(in the rows, 128 means zero)
Turns in one plane each, and the order they were made in; the first pair answered:
Davaf:
[141 104 111 122 108 152 141 125 124 138 101 113 118 150] => [146 106 117 130 101 151 144 113 111 116 108 114 126 141]
[121 119 140 151 121 120 117  93 117 107 144 165 142 112] => [102 117 120 130 131 132 109 132 160 167 124 164 117 132]
[147 115  82 127 125 109 130 136 101  67 163 125 168  68] => [126  81  67  97 137 115  95 151 135 141 189 156 131 103]
[ 97 178 170 152 158  81 103 114 137 143 134 124 130 123] => [ 99 181 169 151 159  77 101 116 136 141 133 127 130 125]
til:
[100 168 133 146 124 109 138 133 176 147  87 128 151 103] => [ 94 121 131 133 117 116 112 116 173 187 123 156 120 144]
[140 122 148 138  91 125 145  82  82  68 124 107 143 107] => [121 121 158 159 101 115 139  73  93  99 100  95 112 151]
[148  93 118 121 121 118 152 115 120 140 107 120 142 165] => [162  89 109 112 115 124 149 123 114 124 122 130 154 144]
Sorip:
[149  87 103 141  89 153 175 102 137 136  88 101  97 169] => [160  69  95  98  93 164 141 113 127 128 162 169 121 111]
[140 146 132 131 125 128 143 126 115  97 121 116 161  94] => [127 114 136 145 120 124 132 100 118 140 108 108 115 172]
[161 122 101 123 105 144 152 120 127  56 121  92 171  83] => [142  80 110 145 101 141 141  88 132 112 105  78 106 189]
zum:
[152 135 110 135  80  87 178 128  98 124 151 134 123 156] => [135 153  98 114  99  86 170 160 133 163 141 137 118 148]
[162 152 139  98 129 128 140 151 153  97  81 113 147  76] => [154 165 163 118 138 109 125 132 140  88 103 118 151  71]
[ 89 156 157 149 147 112  87 127 144 161 144 161 113 143] => [133  92 138 148  90 152 130  90  97  98 125 137 113 169]
Now pairs of rows:
Between the rows of a pair lie two turns.
[ 89  64 163 125 110 134 109  84 120 114 183 136 128 159] => [102 128 148 148 107 139 167 114 133  67 100  66 161 129]	Davaf, Davaf
[118 126 183 157 131 126 135 114 123 142 115 129 115 136] => [138  96 164 143 112 151 154 114 119 124 104 125 117 143]	zum, Davaf
[101 160 145 156 144 103 145 113 147 120 118  97 128 140] => [114 124 150 141 139 110 122  95 123 114 177 142 130 131]	Davaf, til
[122 167 131 132 153 115 120 159 171 160 104 140 134 116] => [141 175 136 147 138 119 142 150 151 112  87 117 151 100]	til, Davaf
[120 161 144 115 152 130  91 111 160 188 161 164 125 137] => [176 124 132 114 104 165 127  84 100  97 160 154 161 106]	til, zum
[161  70  99 115  74 159 178 131  88  98  65 102 131 126] => [160  91 106 119  79 153 180 142  88  86  63 100 147 104]	Sorip, til
[112  76  94  84 122 142 132 148 155 164 141 148  98 140] => [141  91 126 118 104 133 149 105  96  71 161 142 137 108]	Davaf, Davaf
[116 134 151 108 152 106  99 120 124 155 125 149 130 141] => [115 150 150 111 155 105 107 126 126 152 115 140 136 140]	Sorip, til
[132  90 126 125  65 142 137 136 104 101 129 127 154 149] => [127 115 117 116  69 148 146 166 119 100 115 121 170 121]	Davaf, til
[130 175 117 131 146 135 129 157 129 106 122 112 174  56] => [122 115 130 164 127 135 129  96 111 139  99  78 102 191]	zum, Sorip
[164  81  73 124  86 168 178 138 144 140  58  67 100 186] => [164  24  97 112  85 164 129  97 112 148 144 125  79 204]	Davaf, Davaf
[106 159 177 174 162  92  87  97 113 132 151 137 120 149] => [104 178 177 180 163  89 101 103 112 114 130 123 132 134]	Sorip, Sorip
[118 128 112 122 149 134 106 130 168 170 115 137 114 154] => [140 161 121 124 146 133 122 137 147 107 119 136 163  86]	Sorip, Davaf
[143 139 126 140 127 139 143 114 118 106 150 132 118 105] => [142 119 126 144 125 145 142 101 117 122 148 130  99 132]	Sorip, til
[159 101 109 117 101 152 145 116  85  51 163 146 156  90] => [141  70 111 144  96 148 148  85  90  96 119 104  94 194]	Sorip, til
[129 161 149 114 142 118  71 127 147 134 199 156 153  96] => [160 138 152 147 106 127 110  83  94  66 168 114 158 120]	Davaf, zum
[135 166 136 151 130 128 154 119 114  60 117  99 169  80] => [139  56  96  85 111 169 120 120 126 128 167 155 122 132]	Davaf, zum
[126 140 171 143 148 102 134 115 123 151 122  82 121 129] => [147  96 136 121 120 137 152 118 119 141 106  78 112 144]	Davaf, zum
[118 133  97 115 100 187 133 150 166  97  52 130 130 112] => [ 75 170 166 166 149 117  80 105 159 138  93 148 104 152]	zum, Sorip
[124 131 176 150 142 118 103  92 115 136 125 101 115 167] => [128 125 162 107 148 126  81 121 121 138 174 150 143 108]	Davaf, Sorip
[110 105 133 129 146 130  92 113 129 160 150 134 100 149] => [113 104 118 114 145 140  92 134 143 162 151 143 106 133]	Davaf, Sorip
[153  86  82 105  70 145 128 152 109  81 109 120 138  96] => [147  59  82 102  68 147 111 135 114 109 128 136 111 126]	Sorip, Sorip
[100 165 119 114 159 110 114 154 169 172 122 135 128 100] => [104 141 145 160 142 100 120  96 132 157 111 104 100 172]	Davaf, Sorip
[114 145 131 141 122 109 131 141 173 164  91 111 101 188] => [137  98 147 149 101 112 125  90 114 121 150 138  99 192]	Davaf, til
[127  99 132 148 103 134 102  89 103  96 146 154 121 167] => [ 96 134 144 159 135 108  87 106 135 139 136 149 105 176]	Davaf, zum
[129 139 138 165 101 115 132  71 114 105 120 104 104 157] => [101 174 149 162 133  94 113  92 143 141 130 117 102 143]	zum, zum
[ 93 176 169 127 126 134  89 150 143 112 165 143 111 129] => [ 92 156 166 125 123 141  81 141 144 127 164 145  95 152]	Sorip, til
[113 131 121 130 150 114 110 148 144 162 126 145 111 125] => [114 139 122 128 153 111 112 152 146 160 125 140 117 113]	Sorip, til
[134 146 131 140  88 125 147 120 123  98 136 122 151  95] => [132 108 128 122  87 125 118 106 120 122 172 153 129 114]	Sorip, Sorip
[126 134 136 135 147  74 101 129 143 176 174 163  89 134] => [132 115 116 120 135  94 109 145 155 190 153 155  81 146]	Davaf, til
[136 113 101 107 129 135 136 162 121 111 128 116 155 117] => [133  89 101 109 122 137 133 150 120 128 122 114 136 150]	Sorip, til
[103 174 131 122 147  98 139 163 137 173  85  58 123 154] => [144 126  92  94 106 144 169 169 118 129  76  56 138 140]	Davaf, zum
[125 140 136 162 110  94 130  88 122 118 129  95 147 152] => [133  91  97 104 101 127 110 122 149 157 157 139 139 140]	zum, Sorip
[144 144 152 134 112 146 140 121 116 100 121  88 143  94] => [132 161 161 136 128 134 123 129 125 113 129  93 143  82]	zum, zum
